In the rows, 128 means zero.
The rows below fall into families. The same turns and mirrors carry the whole set onto itself and the rows of a family onto each other. For each named row, which other rows are in its family? Write them in the order they are listed.
These 16 rows form 4 families of 4 rows each.
Ruved: [125 129 143 171 125 107 133 150 137 131 161 143 130 125 135 108 124 102
  73 100 113 146 157 138 180 106 107 125 110 147 103 113 127 120 116 159
 158 125  88 137 110 134 138 124 134 126 150 172 142]
zalam: [ 98  90 139 144 153 126 169 141 123 129 109 141 151 151 156 127 132 121
 131 133 132 134  80 137 150  86 123  69 107 106 150 106 111 124 117 154
 138 110 141 124 113 140 124 121 126  94 155 137 151]
Zib: [125 104 150 146  96 142 142 129 127 128 119 116 141 115 165 147 158 122
 132 131 139 158 112 136 174 116  99  76 114 106 139 124 124 109 120 115
 140  89 149 117 101 132 127 147 165  95 139 104 113]
falu: [152 132 147 107 147 126 110 134 126 110 155 119 133 116 157 148  88 176
 123 145 157 120 105 162 101 120  79 169 158 147 137 103 142 143 112 158
 146 103 130 126  89 133 158 114 104 145 126 102 137]
Tanaf: [106  63 137 140 120 135 147 135 139 147 118 128 150 126 169 104 144 133
 145 127 125 162 108 131 152 121 146  70  79 149 135 120 122 126 117 142
 133 134 128 138 108 135 132 133 143 102 155 127 127]
pama: [136 123 152 105 147 159  98 157 162  77 105 113 142 106 160 138 168 125
 123 117 154 117  82 116 137 159 127 166 122 154 138 125 166 130 125 113
 153 119 147  81 132 132 139 109 120 160 132 108 119]
rigo: [168 165 155 104 141 142  79 117 113 113 124 136 122 118 163 118 109 133
 135 115 153 115  90 130 118 107  91 161 134 113 134 121 134 130 104 146
 121 118 174 118  97  89 150 108 104 165 123 125 138]
lav: [140 147 133 129 145 140 124 135 158 116 127 102 158 102 148 122 136 101
 141 108 137 137 127 117  98 145 143 158 106 156 126 119 159 161 114 100
 157 143 141  86 150 131 109 115  91 172 130 112 124]
gotul: [133 158 128 132 125 110 112 165 110 162 156 122 131 149 147 117 125 142
  91 106  97 143 141 123 114 131  82 131  90 148  91 123 119 111 131 165
 124 115 115 144 138 141 133 132 134 110 147 150 145]
mon: [179 159 144 105 140 149  88 131 132 112 137 121 125 128 158 117  98 123
 136 106 131 130 130 161 108 113  78 165 135 141 158 117 155 159 118 170
 130 137 131  96  83 108 153 137 116 174 127 140 122]
zimag: [156 144 154 126 143 150 100 119 144 111 110 132 131 120 155 114  73 139
 141 117 153 120 112 136 161 106  78 174 167 135 114 126 128 154 103 136
 132 139 137 129 104 124 152 117 122 184 123 117 120]
leta: [113 140 120 161 135  95 151 174 111 141 139 142 145 139 147 137 128 141
  79 105 121 162 118 132 147 123  68  97 128 135  88 109 124 119 116 151
 169 110 116 145 112 133 166 155 121 144 115 154 140]
Rogaz: [165 159 137 118 130 156  94 150 150  90  91 120 136  97 162 113 147  93
 137 107 131 138 103  88  98 127 133 167 114 132 114 114 167 132 121 111
 154 104 131  86 124 124 132 110 105 138 156 107 135]
gimeb: [ 86  83 131 125 140 138 139 123 103 139 127 133 149 139 162 140 149 117
 114 132 123 143 117 143 162 127 116  61 134 111 146 138 130 127 124 136
 135 118 113 136 121 130 100 121 107 131 147 121 122]
Rire: [160 135 120  96 146 137 128 128 170  74 101 104 145 130 148 135 129 102
 137  99 125 139 135 101 149 149 157 151 109 147 129  92 148 140 120 134
 142 132 162  77 136 151 150 127 130 126 124 105 138]
ratuk: [108 126 121 166 151 118 155 163 112 127 156 146 138 131 136 128 121 114
  71 127 121 156 138 122 119  95 116 105 110 126  77 102 137 114 132 156
 164 130 126 121 108 133 160 137 132 112 148 162 165]

Same family as Tanaf: pama, mon, leta
Same family as Zib: falu, gotul, Rire

The rows below fall into families. The same turns and mirrors carry the whole set onto itself and the rows of a family onto each other. For each named row, which other rows are in its family? Write them in the order they are listed.
These 32 rows form 4 families of 8 rows each.
keve: [ 94 185 119 113 108 162  97 137  97 143 105  93  93 130  82 105 132 118
 122 102 123 143 121 137]
Vop: [104 162 141 121  91 171 125 138  92 132  94 102 106 147  92  77 144 133
 151 109 123 128 133 122]
lusu: [115 161 104 130 126 132 174 127 128 123 128 107 133  90 149 116 114 115
 140  96 192 123  93 151]
zakel: [110 137 167 123  77 148 148 122  94 149  77 113 134 130 127  99 127 114
 138 113 116 119 115 132]
bimu: [111 172 101 159 141 145 140 109 134 107 109  92 111 148 137 125 112 133
 164  70 169 124  91 118]
Voru: [102 133 112 117 111 126 157 114 151 104 146 120 155 122 135 123  99 138
 136 121 205 123  86 120]
dudo: [106 157 141 115  87 125 139 122 106 167 110 108 124 102 120 106 140  99
 103 105 119 128 122 132]
ribu: [114 187  89 139 140 157 137 128 122 106 109  84 112 121 123 122 100 136
 157  83 184 133  94 148]
gofop: [ 99 140 124  97  95 163  73 124 114 104 101 132 120 137  59 106 119 128
 140 125 141 148  75 137]
basek: [ 96 177 136 111 106 161 121 154  81 138 106 113 106 143  94  69 146 105
 133 113 128 133 102 141]
lezit: [125 133 136 122  76 123 127 104 112 148  95 128 136  99 108  97 152 105
 139  98 124 126 109 126]
famo: [ 98 145 157 115  81 128 147 125  96 151 108 122 139 141 121  78 154 102
 126 113 131 118 113 115]
gisav: [ 85 151 135  97  94 156  72 127 116 120 118 109 116 162  72 125  98 137
 114 137 136 147  94 120]
gonib: [ 97 129 170 110  77 130 118 112 109 129  97 123 154 173 112 104 109 122
 126 132 126 127  80 108]
Riler: [100 159  98 125 125 151 122 114 147  87 128  98 133 154 109 130  85 158
 153 108 199 133  83 120]
Luv: [ 87 147  93 132 138 153 121 131 143  79 141 135 119 130  85 119  94 161
 138 119 170 139  89  93]
rupak: [112 165 110 115  98 157 103 126 105 128  95 118 106 111  71  82 159 116
 145  92 129 141 111 137]
kupi: [108 180 112 155 122 170 128 131 105 109 127  84 103 118 121 133  89 135
 145  60 161 125 103 105]
Tusu: [116 107 149 105  72 128  99 102 122 125 101 141 150 123  96 120 112 116
 134 129 136 135  73 127]
zud: [ 92 144 142  97  89 178 110 152 107 108 111 121 121 158  77  81 117 141
 137 148 133 139  97 127]
Gunat: [ 98 121 157  99  74 120 114 112 125 144 127 124 148 132 110 125 105 117
  99 142 131 133  96 114]
bigel: [ 99 157 131 141 114 157 161 140 108 125 130 109 128  80 149 136  90 107
 117  71 165 120  86 129]
tol: [ 98 118 170 100  76 156 131 137 109 125  96 130 147 141 111 101 100 124
 123 151 125 130  79 137]
fopu: [114 152 116 146 141 137 159 125 127 115 115 114 127 114 158 132  98 106
 142  92 169 124  60 151]
rak: [ 86 135 127 118 100 154 154 140 138 102 163 129 149 101 128 123  85 129
 103 106 177 123  76 103]
kab: [107 171  91 162 147 151 130 122 115 106 113 109  93 114 104 122 110 147
 158  79 153 131 116 104]
tep: [ 93 158 109 130 109 167 122 133 136  86 160 102 126 140 101 122  83 157
 130  93 173 130  91  80]
Vofi: [107 144 121 159 137 129 161 119 112 127 104 130 120  79 142 139 102 115
 138  86 154 122  99 127]
basum: [ 91 154  93 132 133 149 134 121 151  86 151 117 122 158 113 107 120 144
 154 103 193 128  89 102]
Tilin: [ 94 161 146 106 102 163  94 141  93 115  96 113 122 174  86  95 103 123
 132 133 125 142  69 135]
Ropus: [ 87 118 121 130 127 133 152 125 140 102 131 156 145  95 125 135  87 129
 117 127 169 129  73 118]
zoso: [ 93 136 109 120 133 141 155 137 146  95 155 137 137 123 135 114 108 116
 131 124 194 130  59 134]

Same family as basek: bimu, famo, gonib, fopu, basum, Tilin, zoso
Same family as rupak: gofop, lezit, kupi, Tusu, bigel, rak, tep

